One turn sends every row of this set to another row. A few are shown first. Where does it send the rows asked after them?
tisup: [ 18   3  12  -1   4   3   0  -8   5  -4  -1   2   4   8   8 -22   0 -16
  -3]
zul: [  7   3  -1  -5 -10  -2 -11 -11   4 -13   2   1   1   2   3  10  -7   4
   4]
lugaz: [  9   3  -9  -8  -8   7 -14  -4  -3  -4   2   3  -5  -2   0   7   3  -2
  11]
Seveb: [  6  -2   8   8  -3   5  -6 -13 -19   6   6  -3   0   7   7   2  -4  -6
 -13]
repi: [  3  -2   5   5  -2   4 -10 -26 -16   6   8   0   0  -2   7  -4   7 -14
  -3]
Dag: [  9   2  14  -1   2   1 -11 -23   1   4  13   8   6  12   7   0  11 -14
   5]
napo: [ 15   8   1  -4   3   4  -6  -5  -1  -3  -7   1   1   6   6 -22  -8  -8
   5]
setib: [  8  16 -11 -10   4   0  -2 -18  -9 -10   1   2  -1  -7   0  -5   8  -6
  -1]
Gigug: [  5  -4 -14 -13  -5   5  -5 -13  -5  -4   6   2 -10  13   7  -7   6  -4
 -13]
dup: [ 18   3   8  -3   4   8  -1  -3   1   1  -1   4   0   6   6 -23   4 -18
   2]
Komar: [ 15  10   7  -6   2   2  11  -7  -7  -9   6   1   1   5   1   2   6  -8
 -19]
nez: [ 12  -3   1  -7  -7  11  -9  -2  -2   1   8   7  -5  -2   1   6  16 -13
  10]
ninif: [  7  -4  -3  -3  -5   6  -3  -6 -12  -1   5  -2  -6  15   6   0  -4   0
 -18]
zuv: [ 17   6   0  -6   4   9  -6  -1  -3   1  -5   3  -1   5   5 -23  -1 -14
   6]
rir: [ 10   5 -10 -14  -1   9 -14  -4  -1   2   7   8  -5  20   3   0   6  -2
   6]
pupem: [ 15  10   9  -1   4   6   7  -6 -17  -1   6   2   1  -3  -1   2  11 -14
 -10]
dop: [  2  -3  -9  -7  -3   3 -10 -25  -7   0   8   3  -6   3   8 -11  14 -12
  -4]
poro: [ 10   5  16   3  -1   0 -10 -17  -2   1   8   3   8  16   6   6  -6  -3
   1]
vub: [ 10  13  -5 -12   1  -4   5 -14  -3 -16   2   0  -1   3   1  -3   4  -4
 -13]
vakil: [ 10  -2  13   0  -9  -3  -3 -13   8 -12   8   3   4   3   6   9   1  -4
  -3]
Keda: [ 10   8   0  -6  -1   5 -13  -6  -4  -1   4   3   2  22   4   6  -9   5
   2]
kugu: [ 10   1  -1 -11   1   8 -13 -14   2   5  12  11  -2  14   5  -4  18 -14
   9]
modap: [ 11  15  -2  -4   5   5  -2 -12 -18   0   3   2  -1 -10  -1  -3  12 -13
   1]
sifam: [ 16   7   9  -2   2   1  -3 -10   4  -6  -4   0   5   7   8 -21  -9  -9
  -1]
zesis: [ 13  -6  14  -1  -8   5  -2  -8   4  -3  12   6   0   1   4   7  14 -15
   0]

nez turns into zul
Komar turns into modap
Now these:
dup turns into napo
Keda turns into Dag
repi turns into Gigug

